(in the rows, 128 means zero)
One turn or mirror swaps these rows in pairs. Which row does each one swap with?
The rows were stretched afterwards, more along some directions than others.
k_390: [153 115 155 172 129  80 171 120 130 121 149 133 133 158  80 140 106 112
 162 166  92 129  97]
k_32: [135 132 124 114 126 107 115 184 138 128 148 138 159 148 107 121 114 156
 105 124 173 127 119]
k_468: [141 128 121 145 126 114 144 180 159 134 157 131 159 162 130 133 117 147
 108 133 179 125 130]
k_181: [144 125 113 119  99 125 144 179 167 101 157 137 168 147 121 111 141 162
 110 132 177 126 123]
k_665: [131 108 143 136 128  94 172 128 131  85 117 135 133 145  91 131 101 125
 165 151  77 125 129]
k_175: [175 153 174 147 145 140 118 122 157 119 135 140 139 150 124 112 137 144
 130 168  90 115  89]
k_512: [162 142 144 156 132 105 153 160 133 140 135 108 126 148  91 130 124  97
 148 167 125 107  95]
k_707: [144 131 118 101 109 110 122 157 125 100 151 114 142 169 100 134 113 137
 105 123 151 121 112]
k_419: [158 132 149 115 163 142 108 120 139 117 119 148 147 149 128 120 149 163
 125 130 112 108 101]
k_118: [147 130 112  99 105 110 141 151 165  85 159 112 126 175 146 114 132 136
 124 121 152 106 134]
k_46: [131 132  92 118  83 123 159 164 118 100 153 143 138 139 125 124 145 170
 142 153 159 134 161]
k_472: [139 119 116 106 135 148 161 202 154 117 153 113 101 149 143 116 163 114
 144 155 159 121 140]
k_81: [114 141  95 129  99 116 140 148 120 139 167 173 154 137 119 145 155 161
 135 133 160 146 149]
k_450: [160 119 127 134 136  97 179 114 124  93 125 121 116 159  97 124 118 120
 174 135 105 136 124]
k_601: [136 141 112 103  89 123 130 158 145 105 170 105 129 156 130 113 142 123
 135 130 151 114 128]
k_853: [138 138 130 144 118 121 140 192 142 117 153  91  98 148 120 114 128  95
 145 170 162 115 122]
k_155: [120 129 100  83 114 140 130 139 146 108 144 105 100 148 145 127 168 128
 125  95 120 144 124]
k_233: [107 110 106 120 121 119 130 123  89 114 152 130 114 129  87 163 103 126
 112 169 107  94 105]
k_448: [157 130 142 162 129  84 154 106 126 108 135 153 134 164  76 122 120 119
 158 136 115 136  98]
k_825: [107 121 128 118 164 147 110 113 106 113 106 163 142  99 120 142 116 168
 113 166  88  93 117]
k_281: [158 112 133 128 113 130 169 197 157  92 169  97 106 148 123 114 156 110
 148 172 135 107 113]
k_697: [128 124 101 118 101 134 163 163 135 132 161 160 139 148 132 124 175 167
 139 123 150 153 152]
k_268: [149 155 142 146 123 133 102 112 124 155 128 146 149 127 107 140 143 133
 120 159  96 138  65]
k_87: [144 113 142 148 120  72 155 112 127 108 135 141 131 151  78 142 127 137
 163 127 114 137  89]
k_940: [154 132 115 136 104 122 156 155 130 124 162 164 119 150 118 125 170 167
 136 146 127 146 143]
k_449: [125 142 138 156 103 112 140 148 135 122 151 182 127 157 101 155 148 151
 118 173 136 129 129]
k_430: [138 120 124 126 135 138 134 167 160 143 147 115 131 134 147 113 146 149
 132 124 151 129 137]
k_247: [142 121 102 105 143 118 164 170 165 113 136 114 122 162 141 114 150 150
 139  95 147 127 145]
k_14: [138 140 102 135  93  97 159 144 123 128 180 171 151 145 116 148 147 161
 142 151 163 136 134]
k_45: [117 112 141 144 158 121 113  99 116 129 106 157 124 114 119 147 109 151
 114 160  96  87 115]
k_431: [117  92 100 117 126 131 155 151 102 111 155  96  89 123 143 148 101 122
 128 174 107  86 162]
k_792: [102  99 130 121 182 136 112  94 102 134  75 145 144 117 104 158  98 155
 110 148  71 101 123]
k_952: [142 128 140 164 116  90 161 128 121 125 140 149 149 160  75 132 118 111
 160 149 126 142  91]
k_13: [ 97 117  90 107 140 122 125 131  88 126 134 123 110 138 110 169 118 124
 111 152 143  98 137]
k_284: [163 136 153 140 140 117 119 131 160 118 138 145 150 151 124 114 138 158
 148 147  92 120  80]
k_543: [140 106 135 158 133 110 171 112 132 113 146 145 155 160 109 142  92 127
 153 161 103 122 134]
k_383: [112 106 148 143 153 141 110  95  97 133 110 162 135 101  99 154 116 158
  91 166  78  86  97]
k_816: [161 141 137 155 134 142 145 177 151 122 148  98  87 164 130 106 150 102
 146 185 148 111 121]
k_731: [142 121 147 145 143 144 156 190 151 117 139  96 106 149 137 120 134  96
 141 176 131  96 141]
k_596: [144 113 129 104 162 148 143 173 132 113 147  95 117 137 148  99 132 108
 158 145 137  95 146]
k_409: [100 108 124 109 172 137 120 105 104  99  87 139 125 114 107 135 103 160
 119 156  81  88 118]
k_580: [180 131 165 149 132 118 129 136 154 125 141 134 143 149 127 126 124 143
 134 184  83  99  85]
k_914: [140 118 123 123 121 117 145 166 150 141 141 127 167 148 103 127 111 128
 116 129 167 137 114]
k_196: [151 150 122 134  95  89 143 138 127 129 142 172 129 152  83 147 161 173
 119 129 149 158 113]
k_377: [150 151 132 111 101 113 129 153 162  98 174 119 115 176 119 123 145 135
 110 120 150 133 111]
k_254: [101  91 121 113 177 142 121 114 105 118  88 156 146 114 108 160  93 151
 113 147  71 102 136]
k_837: [ 97  95 102  90 127 123 141 135  97 106 156 100 105 117 111 159 107 117
 118 139 110  97 137]
k_194: [101 108  95 111 139 128 128 131  87 131 145 139 124 124 105 177 110 116
 114 154 133  97 136]
k_794: [148 131 136 142 124 120 125 153 170 143 140 125 128 164 115 118 146 147
 108 118 160 139 114]
k_562: [102 109 102 122 115 135 117 136  94 131 156 142 120 129 102 162 118 131
  93 176 144  96 123]
k_617: [149 140 123 130 133  92 125 156 132 155 131 112 144 158 103 121 123 142
 119  97 182 151 122]
k_623: [ 99 106 101  95 130 126 131 123  91 131 150 114 105 115 107 160 129 136
 111 144 125  93 126]
k_267: [104  81 129 116 174 161 120 105 118 113 102 146 123 118 125 138 117 152
 116 158  72  90 130]
k_228: [103  90  93 101 133 149 151 143  97  92 155 111  89 125 140 145 123 136
 111 152 115  85 153]
k_690: [100  99 125 103 169 163 115  86 113 118 102 157 123 105 124 140 140 167
 117 137  66  89 124]
k_955: [127 117 141 156 139  96 157 126 118 108 123 139 139 144  86 136 102 110
 173 157  81 131 115]
k_852: [154 142 129 128 158 126 142 183 131 123 121  95  90 156 135 101 149 117
 157 145 154 126 141]
k_227: [125 147 108 132 103 124 152 157 140 108 152 168 133 151 129 121 161 167
 128 153 159 132 160]

k_175 is swapped with k_377
k_792 is swapped with k_13
k_472 is swapped with k_914
k_623 is swapped with k_409
k_196 is swapped with k_450
k_81 is swapped with k_955

One turn or mirror swaps these rows in pairs. Which row does each one swap with?
The rows were stretched afterwards, more along some directions than others.
k_557: [ 90 122 143 152 153 217 127 122 133 122 141  87 168 117 104 161 113 128
 149  66 143 121]
k_53: [146 153 109 188 155 163 104 121 137 141 148 147 159 164 109  91 120 167
 180 125 136 124]
k_363: [104  81 114 139 129 160 177  80 148 123 134 117 127  86 124 156  94 136
 142 104 154 144]
k_230: [142 157 174 129 120 163 101 119 128 141 156 149 170 143 145 117  92  96
 130 139 127  91]
k_593: [ 85 117 152 151 165 213 142 108 130 131 148  97 169 116 116 165 120 124
 154  59 150 113]
k_35: [ 89 119 151 143 150 211 129 123 128 121 133  86 168 107 112 166 115 126
 139  52 144 125]
k_552: [106  85 127 151 118 155 174  85 144 121 131 118 134  97 129 139  89 130
 136  88 165 136]
k_43: [158 157 123 187 162 161 123 129 148 150 157 157 161 158 114  83 128 154
 179 131 132 114]
k_639: [ 90 115 159 130 144 218 142 125 140 133 138  97 169 109 119 155 126 121
 127  57 135 117]
k_78: [ 80 113 154 152 145 206 138 122 118 124 150 102 164 113 105 171 121 123
 154  63 154 126]
k_501: [118 154 109 120 129  98 181  96 182 148 106 123 124 159 120 147 123 116
 155 130 140 143]
k_342: [153 150  94 187 171 162 111 110 135 132 159 144 162 158  97 119 109 166
 177 115 149 132]
k_862: [105 137 106 130 138  91 203 104 170 154 117 135 130 154 112 169 127 117
 163 128 148 147]
k_132: [173 134 138 153 114 118 153  82 178 143 185 156 131 126 150 108 105  87
 164 121 162 157]
k_928: [108  78 116 144 129 167 179  84 146 121 135 118 138  84 122 147 101 151
 140  93 150 138]
k_988: [158 152 113 186 152 153 118 111 138 135 147 152 147 176 101  99 112 159
 186 122 146 124]
k_362: [112 147 129 133 125  83 192  92 161 151 128 132 143 153 117 161 135 112
 146 127 160 146]
k_911: [118  80 126 142 124 172 166  96 154 125 141 120 141  82 131 139 102 132
 135  83 148 137]
k_741: [147 156  95 170 160 164 107 126 134 139 137 147 152 177  96  98 108 155
 174 114 134 125]
k_867: [ 79 112 153 155 148 203 144 113 119 130 147 100 155 120 109 180 124 126
 154  58 154 128]
k_559: [116 130 135 135 126  76 183 115 186 171 125 131 128 140 125 147 136 124
 145 139 142 146]
k_122: [111 146 139 133 131  98 194 105 177 164 116 132 128 167 115 161 110 103
 149 123 159 140]
k_869: [112 146 132 127 130  91 198  89 164 158 133 137 127 158 127 156 137 113
 158 140 152 152]
k_105: [110  83 122 144 111 151 163  83 139 113 137 119 135  82 119 145  97 139
 128 101 161 138]
k_977: [105  88 125 151 124 163 181  84 141 115 136 115 128  84 122 164 115 135
 136  86 156 147]
k_433: [156 159 111 175 144 149 124 120 135 142 141 166 143 192 108  99 112 140
 184 117 142 120]
k_426: [174 134 143 149  93 109 152  94 175 148 173 160 119 147 147 104  96  85
 160 134 150 147]
k_41: [167 142 159 145 107 133 182  80 173 147 177 158 121 140 165  99 112  82
 171 139 142 145]
k_98: [106 147 113 118 139  97 184 104 170 165 124 141 146 159 118 155 134 118
 146 121 147 149]
k_71: [ 82 125 153 146 154 216 130 118 134 125 139  92 174 120 115 158 112 119
 145  50 155 112]
k_436: [ 98  74 125 156 123 154 171  88 130 127 141 123 131  88 117 165  97 139
 139  93 165 147]
k_438: [133 166 186 126 137 173 127 107 123 150 157 154 174 153 158 126 106  90
 117 120 132 102]
k_58: [119 147 126 128 126  86 186 104 167 164 117 143 134 171 116 151 125 109
 157 119 156 150]
k_474: [157 163 100 178 166 160 119 111 153 136 129 140 154 178 110  96 103 144
 180 115 133 115]
k_638: [100 147 128 122 131 102 206 102 153 146 126 127 127 152 115 169 134 124
 153 141 145 147]
k_209: [ 89 118 158 143 147 221 143 109 131 130 144  97 167 115 113 157 127 129
 150  58 147 116]
k_388: [ 88 113 145 141 147 216 131 125 130 128 143  98 166 117 105 159 114 130
 157  55 148 122]
k_890: [153 153  98 175 150 155 123 125 134 139 149 165 155 183 113  90 107 149
 184 125 132 119]
k_354: [157 159 108 178 148 161 106 117 127 131 156 155 160 171 112 101 106 152
 178 133 142 120]
k_15: [ 84 114 142 150 154 209 146 112 136 122 138  84 164 106 102 172 124 142
 154  54 151 114]
k_127: [173 138 145 160 106 112 151  88 170 139 182 150 136 130 155 105 101  90
 158 125 160 151]
k_561: [104  72 128 153 130 158 179  79 142 120 133 117 134  81 109 151 111 155
 132  87 159 136]
k_89: [143 159 179 126 142 174 127 107 135 162 157 164 175 158 152 118  93  84
 132 120 133 101]
k_401: [168 124 146 166 128 106 172  65 179 161 180 158 123 127 152 107 111  95
 165 138 154 146]
k_325: [104  78 131 153 115 153 167  89 127 118 142 127 140  86 116 157  97 134
 139  91 168 147]
k_951: [109  69 131 148 111 155 170  81 145 122 138 124 131  88 124 150 100 140
 139  92 159 139]
k_425: [ 84 118 142 144 154 216 141 116 140 126 140  88 170 113 104 169 128 138
 142  54 142 122]
k_360: [100  72 125 151 120 156 187  85 141 129 134 126 131  93 114 162 108 142
 134  89 159 144]
k_677: [110 147 130 133 128  92 198  94 169 156 120 128 128 159 117 164 133 123
 162 130 156 146]
k_351: [104  90 118 141 118 155 175  83 132 115 130 125 135  89 125 152 109 142
 132  91 153 147]
k_782: [156 155 108 171 157 158 115 104 123 134 155 166 149 174 118  94 112 151
 183 128 140 112]
k_704: [161 160 119 179 151 161 112 127 149 141 144 147 147 182 106  86  85 134
 187 115 150 120]
k_70: [148 154 169 133 128 171  94 111 144 150 154 141 178 146 150 124  86  99
 118 114 132 111]
k_799: [ 86 124 143 154 156 205 136 118 130 125 140  91 172 120 113 172 126 127
 149  45 146 129]
k_109: [132 163 186 127 128 176 125 118 119 149 147 147 172 159 155 128  91  88
 116 123 126  97]
k_454: [102 132 127 143 129  84 199 101 177 161 124 129 129 147 126 160 139 125
 167 137 148 152]

k_127 is swapped with k_438
k_401 is swapped with k_230
k_559 is swapped with k_43
k_862 is swapped with k_741
k_360 is swapped with k_388
k_41 is swapped with k_70

